(in the rows, 128 means zero)
Each path below is one point turned by a fixed rotation once a step. After each direction that follows a path, write how fast that rotation turns it, in deg/step (0 if it stays still).
Each turn is a multiple of 5 degrees from 10 to 175, or 0.
Each row of a path follows its step; steps can be skipped.

step 0: [135 122 138 127 131 133 131 129 124 120 125 134 123 144 127 130 127 130
 127 131 128 127 127 135 125 135 135 134 129 128 133 119 119 125 132 126
 116 133 128 131 126 122 129]
step 1: [131 123 140 127 134 135 135 131 127 124 123 120 129 130 123 133 122 126
 122 122 126 126 134 120 124 128 132 121 133 133 130 122 136 121 132 123
 116 125 134 121 121 130 124]
step 2: [129 128 128 129 138 124 133 142 128 132 131 128 120 128 120 128 132 126
 139 126 124 129 131 124 125 128 133 124 134 123 129 117 123 117 132 126
 120 122 119 125 126 126 126]
step 3: [128 127 130 130 131 130 126 138 124 130 120 128 122 124 116 130 122 129
 135 132 134 117 127 134 122 137 124 119 131 139 124 130 127 129 128 125
 120 131 124 131 124 119 124]
step 4: [131 124 126 129 128 129 126 127 135 129 119 122 120 134 126 133 122 128
 133 131 124 130 139 131 120 127 129 132 134 126 127 128 118 133 122 133
 111 127 129 128 126 125 118]
step 5: [131 128 143 130 128 138 130 135 128 131 123 127 126 130 129 128 126 131
 122 127 126 131 131 130 134 140 135 132 127 129 131 128 115 123 138 123
 117 126 129 129 129 125 118]
step 6: [131 126 132 120 131 133 131 129 121 120 126 131 127 130 120 131 129 134
 125 118 125 125 133 130 120 121 131 128 136 131 131 127 131 117 140 130
 117 121 127 126 127 121 122]
step 7: [134 129 125 127 127 126 132 139 123 134 126 125 125 132 118 129 132 130
 127 122 123 128 130 116 124 140 133 121 135 129 129 123 132 119 119 126
 118 128 122 129 127 123 122]
step 8: [120 130 134 131 122 128 124 137 124 127 129 131 121 132 121 130 128 120
 143 125 129 122 123 130 121 131 132 128 134 134 127 126 125 131 131 130
 112 135 124 125 126 124 122]
step 9: [129 119 128 130 135 135 134 131 129 133 116 130 123 141 128 127 124 124
 128 134 131 132 134 135 121 135 125 127 131 137 131 128 127 128 126 131
 118 129 131 119 128 123 118]
step 10: [137 129 135 135 130 142 134 139 125 128 121 122 121 129 126 129 128 129
 128 130 125 127 129 127 128 124 128 132 131 121 134 129 124 123 134 130
 112 125 130 130 124 137 123]
[129 128 125 128 124 127 127 132 129 127 129 127 128 127 125 126 128 129
 129 127 128 126 129 128 128 127 127 126 129 127 125 129 129 126 127 127
 129 129 125 127 130 126 131] => 80
[126 130 124 129 128 127 126 126 129 127 128 128 126 127 125 131 130 128
 130 129 130 126 126 127 126 131 128 129 128 128 128 126 130 129 127 127
 130 127 126 131 127 127 124] => 80
[128 128 128 127 130 128 128 127 128 127 132 128 130 127 127 127 128 128
 128 124 129 127 128 127 127 130 130 130 131 130 128 126 128 125 126 127
 127 128 132 129 130 129 131] => 65

step 0: [129 123 126 135 130 130 134 136 126 139 132 126 125 131 126 134 139 134
 120 124 127 130 124 118 128 129 126 125 126 127 127 140 136 120 128 135
 131 120 129 131 129 125 122]
step 1: [135 135 120 130 126 123 129 135 133 135 123 132 131 139 129 126 124 127
 131 131 127 121 124 134 123 126 133 136 129 122 131 127 125 123 123 121
 137 125 139 135 130 132 126]
step 2: [125 129 126 134 126 127 122 135 129 136 131 132 136 116 133 118 138 125
 125 125 126 125 122 125 124 128 128 131 134 131 122 128 127 129 130 125
 122 129 131 120 140 118 125]
step 3: [128 122 138 127 116 124 134 131 133 132 123 127 128 126 128 136 127 125
 138 130 136 134 126 127 123 131 122 129 125 123 130 134 118 124 123 124
 130 115 125 126 134 126 127]
step 4: [132 126 122 122 123 130 133 130 121 134 129 127 117 134 125 124 128 130
 115 124 136 128 129 127 119 127 136 133 127 123 125 124 134 127 124 133
 122 122 130 128 136 119 120]
step 5: [126 128 130 125 129 126 126 133 129 126 128 131 133 130 131 123 124 124
 133 125 143 125 110 131 123 128 124 120 132 128 130 124 134 121 129 122
 129 126 139 133 128 134 124]
step 6: [120 129 124 130 130 125 132 136 124 135 134 133 128 127 122 130 141 129
 124 132 134 127 124 119 129 133 124 132 125 133 123 137 134 122 130 123
 135 124 126 127 129 116 132]
step 7: [128 127 128 128 122 129 135 132 127 131 122 124 129 132 127 129 130 128
 130 125 122 118 132 137 121 129 123 136 128 120 129 127 123 122 122 116
 136 119 139 128 123 130 121]
step 8: [132 131 129 132 122 132 121 129 121 138 123 125 135 125 126 121 134 128
 124 124 130 122 121 129 132 124 134 127 127 135 132 134 131 132 126 129
 121 125 136 124 139 120 119]
step 9: [128 123 127 134 125 126 132 139 129 128 119 123 129 122 128 132 126 126
 136 127 134 138 116 122 120 126 130 124 130 124 129 135 122 123 125 125
 136 125 123 136 134 132 124]
step 10: [132 133 120 123 128 128 132 136 124 139 134 124 124 132 127 135 126 126
 121 130 134 127 125 129 118 131 133 142 125 128 117 126 129 127 134 130
 126 124 130 122 135 124 130]
[128 125 128 127 128 129 127 128 130 128 127 126 125 128 126 129 131 128
 128 131 129 130 127 124 130 128 127 129 129 126 126 132 126 125 129 127
 127 128 126 127 127 130 129] => 115

step 0: [133 131 133 133 125 124 134 124 128 131 124 126 113 132 128 130 131 134
 134 139 114 127 123 127 125 136 125 127 130 124 135 128 125 124 133 128
 132 124 127 129 126 129 117]
step 1: [135 129 129 138 136 125 127 123 125 138 125 124 118 136 127 129 129 131
 136 139 121 124 129 133 126 135 129 131 133 126 131 129 125 128 131 129
 126 126 117 128 132 128 117]
step 2: [135 125 134 135 137 122 129 126 128 132 128 125 128 140 123 131 126 136
 134 133 119 128 141 137 132 131 127 131 127 134 131 129 129 127 124 128
 125 130 119 130 134 126 120]
step 3: [139 121 127 131 137 116 130 127 128 128 125 127 129 133 124 134 124 137
 125 132 120 136 139 133 131 132 128 133 123 133 134 127 127 125 125 120
 122 130 124 126 123 124 128]
step 4: [140 121 128 128 131 117 138 131 132 130 130 124 128 130 127 128 129 134
 126 127 121 130 128 130 124 135 122 130 125 134 134 123 124 120 126 122
 119 131 125 132 113 127 127]
step 5: [137 129 127 129 129 122 134 131 121 134 132 115 122 127 127 131 133 129
 129 130 123 128 126 134 123 130 119 126 129 129 133 126 122 115 131 126
 128 128 120 134 115 125 131]
step 6: [127 128 131 135 134 124 132 129 119 127 130 116 118 136 124 129 130 123
 131 134 126 122 126 132 125 130 115 124 128 127 128 131 124 118 125 120
 128 129 119 136 127 123 130]
step 7: [128 129 127 139 137 119 135 127 125 123 129 121 122 134 121 125 120 127
 126 133 123 122 126 135 127 126 117 132 129 125 131 129 131 122 122 123
 135 132 118 125 134 122 132]
step 8: [129 122 130 139 133 111 137 131 130 123 124 130 128 127 129 129 122 128
 123 130 120 118 130 136 124 122 126 133 129 126 128 130 131 125 126 124
 125 133 117 126 132 126 134]
step 9: [133 122 130 136 120 108 136 136 125 122 130 130 127 124 126 130 122 133
 125 129 118 122 135 133 122 123 126 128 128 126 130 126 124 131 131 128
 128 129 127 130 124 126 131]
step 10: [136 127 125 134 124 112 135 138 119 126 125 129 121 126 126 130 121 127
 131 131 132 124 132 130 122 133 126 125 129 120 129 123 120 132 132 130
 126 125 126 135 119 126 128]
[128 128 127 129 129 129 126 129 122 129 130 127 127 130 125 127 127 127
 130 127 130 128 130 129 130 129 129 125 130 128 128 126 129 129 127 130
 127 129 128 131 131 126 128] => 80
[127 128 130 126 128 129 129 126 130 127 128 127 129 131 127 128 125 125
 129 128 129 128 129 133 126 127 130 130 126 128 128 129 129 128 126 126
 128 125 127 126 130 126 127] => 70

step 0: [129 119 126 126 123 125 136 127 124 123 136 121 126 129 132 119 130 125
 122 128 131 123 131 122 124 134 125 147 128 127 130 134 132 134 129 126
 125 133 123 120 128 133 127]
step 1: [125 127 122 121 121 130 125 133 124 125 127 127 132 137 126 123 127 125
 123 135 136 125 136 120 131 127 126 136 132 131 136 122 130 132 138 137
 128 131 121 135 132 119 127]
step 2: [129 134 137 121 115 130 136 126 119 125 123 133 133 134 136 124 138 124
 127 129 125 123 127 125 142 133 129 131 133 130 125 126 128 123 130 129
 127 126 127 125 123 120 123]
step 3: [138 129 119 119 125 136 133 127 118 120 119 127 128 124 128 125 134 140
 131 128 127 132 128 130 132 131 126 143 127 131 128 129 131 129 120 131
 133 126 126 130 125 130 126]
step 4: [131 139 121 123 124 132 139 132 128 118 125 123 131 128 128 131 122 128
 127 125 128 134 131 122 129 137 121 130 129 124 132 138 134 126 137 131
 126 121 131 133 135 125 136]
step 5: [131 132 131 130 128 126 132 131 117 121 135 112 125 131 131 131 126 127
 133 126 123 126 123 122 127 136 135 137 132 125 129 122 132 124 130 132
 126 122 128 120 128 116 127]
step 6: [130 136 121 131 122 130 125 129 128 127 128 119 125 131 127 117 134 132
 123 139 126 122 128 125 120 133 127 132 122 135 139 131 126 124 124 139
 131 120 125 121 127 124 125]
step 7: [122 125 122 124 126 131 135 131 130 126 129 123 135 131 133 114 130 130
 121 124 129 127 136 133 138 137 136 126 127 128 134 135 129 130 124 132
 121 127 134 124 133 118 127]
step 8: [123 137 128 123 135 145 121 133 125 122 123 127 121 132 124 129 133 128
 125 125 124 126 129 127 138 135 132 135 127 124 129 121 132 132 125 136
 125 132 133 127 125 121 127]
step 9: [132 134 134 126 125 135 126 129 128 118 115 125 130 130 128 128 136 124
 123 134 130 125 125 124 124 133 125 130 124 123 121 136 132 127 115 125
 131 121 136 125 134 121 133]
step 10: [137 131 125 131 134 127 135 135 126 126 121 127 135 126 124 123 124 129
 127 122 138 128 126 136 122 134 135 135 124 120 124 124 133 122 122 135
 120 121 125 128 132 122 133]
[127 129 130 128 128 132 131 128 125 126 124 131 127 126 127 130 126 129
 129 125 130 128 128 127 129 127 128 127 128 130 126 128 128 128 126 127
 130 125 127 129 130 128 130] => 60
[128 128 123 129 128 127 129 128 129 128 126 129 129 126 129 127 129 128
 127 128 131 127 127 129 126 127 129 130 130 132 128 131 130 127 126 127
 126 128 129 127 127 131 128] => 110
[129 129 128 130 130 130 126 127 126 129 128 130 126 128 131 128 128 130
 130 128 126 126 127 129 127 130 125 130 130 129 127 129 127 128 129 126
 126 131 127 124 127 126 129] => 125

step 0: [119 124 130 128 127 129 130 135 130 135 130 125 132 127 119 130 134 127
 124 133 130 127 135 119 123 124 140 136 118 130 125 122 130 135 128 135
 135 132 135 118 125 130 129]
step 1: [124 134 123 125 116 135 129 126 131 120 129 129 124 132 123 134 135 128
 127 133 130 132 137 120 134 130 137 140 121 133 130 125 124 125 125 132
 126 134 130 120 128 134 127]
step 2: [129 131 123 130 121 125 131 123 129 127 125 125 123 134 122 130 135 129
 122 126 116 133 137 126 120 119 135 134 113 127 135 130 128 133 129 130
 125 131 136 126 127 129 133]
step 3: [122 133 119 132 124 133 130 121 132 130 126 127 130 132 121 130 137 131
 130 129 121 127 125 120 131 122 134 130 123 124 131 127 146 125 127 131
 125 138 134 121 123 127 129]
step 4: [135 131 129 129 130 133 128 119 128 124 114 124 123 126 121 133 135 126
 124 128 128 120 131 127 131 131 135 130 120 131 136 132 133 125 129 130
 121 142 132 121 127 126 127]
step 5: [126 125 129 133 130 129 128 129 125 122 125 131 121 129 124 133 132 125
 126 133 125 121 121 135 126 114 137 132 121 128 135 131 138 129 134 138
 126 139 131 130 132 130 127]
step 6: [126 126 124 134 123 134 119 132 129 126 125 133 122 123 126 127 144 134
 124 135 129 126 127 127 131 128 130 123 126 130 132 133 135 126 131 129
 124 143 133 136 129 132 125]
step 7: [131 129 136 130 132 123 122 127 122 127 118 139 128 127 128 130 140 134
 121 133 128 124 130 129 123 127 132 128 118 134 120 128 133 129 135 129
 135 137 137 131 129 127 128]
step 8: [128 133 130 133 129 124 121 139 136 120 130 138 132 123 127 131 129 131
 130 140 124 123 132 128 130 126 130 136 124 128 126 122 132 128 132 132
 131 142 136 128 124 130 126]
step 9: [129 129 130 131 129 128 119 131 140 123 124 132 129 124 130 126 134 127
 116 133 124 129 137 127 129 125 127 129 114 140 126 121 128 124 125 128
 124 132 128 129 126 139 131]
step 10: [130 131 125 130 122 129 134 124 130 126 124 141 133 132 129 118 128 126
 124 135 116 121 135 125 128 119 126 130 121 132 122 122 132 129 131 132
 130 130 135 129 128 138 128]
[128 125 129 128 128 128 129 131 129 126 129 129 130 129 128 128 129 128
 124 128 130 128 126 129 127 131 126 129 127 127 126 129 127 128 129 127
 133 132 126 130 127 127 127] => 40

step 0: [120 135 129 115 125 123 131 129 132 127 126 116 127 131 124 124 131 123
 133 126 130 135 123 122 134 130 119 125 132 123 129 132 123 124 120 131
 135 115 127 130 129 128 127]
step 1: [121 132 120 118 119 132 129 133 126 129 133 131 135 128 122 133 126 124
 136 126 133 135 126 125 133 125 131 121 135 127 126 127 132 127 132 118
 122 124 118 134 133 134 122]
step 2: [123 131 128 128 119 131 131 134 125 120 125 129 132 131 119 138 136 121
 133 123 127 134 123 127 134 132 125 122 115 124 121 129 124 129 121 131
 131 131 126 129 134 134 131]
step 3: [124 131 129 129 117 126 129 131 125 127 119 128 133 133 125 133 131 136
 136 122 131 128 125 126 125 136 125 113 137 133 131 139 124 121 125 122
 133 130 126 132 130 127 122]
step 4: [123 135 124 124 115 133 133 143 132 128 125 125 127 129 124 125 135 125
 134 137 125 131 124 125 127 134 131 128 130 129 124 134 131 116 130 129
 128 121 128 124 134 123 134]
step 5: [118 132 121 127 125 129 119 136 128 123 117 136 136 133 123 134 128 128
 127 129 138 131 129 121 119 132 131 128 131 124 121 127 127 125 130 120
 127 129 125 126 135 132 133]
step 6: [124 131 129 133 124 132 121 132 131 119 124 143 128 135 126 130 135 128
 143 119 123 130 125 129 131 133 124 132 129 126 127 129 126 120 126 129
 127 128 135 119 132 122 127]
step 7: [119 135 126 131 122 124 125 128 131 128 118 129 130 133 125 119 134 131
 129 126 132 129 130 125 132 132 123 131 139 126 130 132 133 127 120 117
 140 120 129 125 127 123 134]
step 8: [122 131 125 123 130 128 127 140 137 130 131 133 129 136 127 121 131 125
 142 130 135 134 127 121 133 125 137 128 135 119 125 125 130 127 130 127
 131 119 132 124 129 131 123]
step 9: [121 133 123 118 124 123 120 125 135 118 126 135 136 134 123 136 123 119
 129 124 129 132 125 124 137 124 127 131 129 123 128 127 130 129 116 129
 133 126 126 126 132 132 131]
step 10: [123 131 131 128 118 132 129 127 133 127 128 131 136 139 125 123 136 122
 139 115 126 131 128 127 136 129 125 122 135 134 128 125 123 133 125 125
 129 129 127 134 124 132 120]
[132 126 131 127 130 128 129 128 129 131 128 128 127 128 127 131 127 127
 126 129 129 127 126 134 127 130 128 129 129 128 128 125 127 128 128 127
 128 127 127 127 126 126 128] => 0
[130 129 130 132 127 127 130 127 126 129 127 127 126 127 129 127 131 130
 130 128 130 128 129 130 129 129 130 126 129 127 128 131 130 128 126 128
 132 129 130 127 127 128 127] => 90
[128 128 129 126 127 127 129 131 128 129 129 124 128 130 127 124 129 130
 126 129 127 126 126 128 128 127 127 128 129 127 131 129 128 127 130 125
 127 125 130 130 128 125 128] => 100
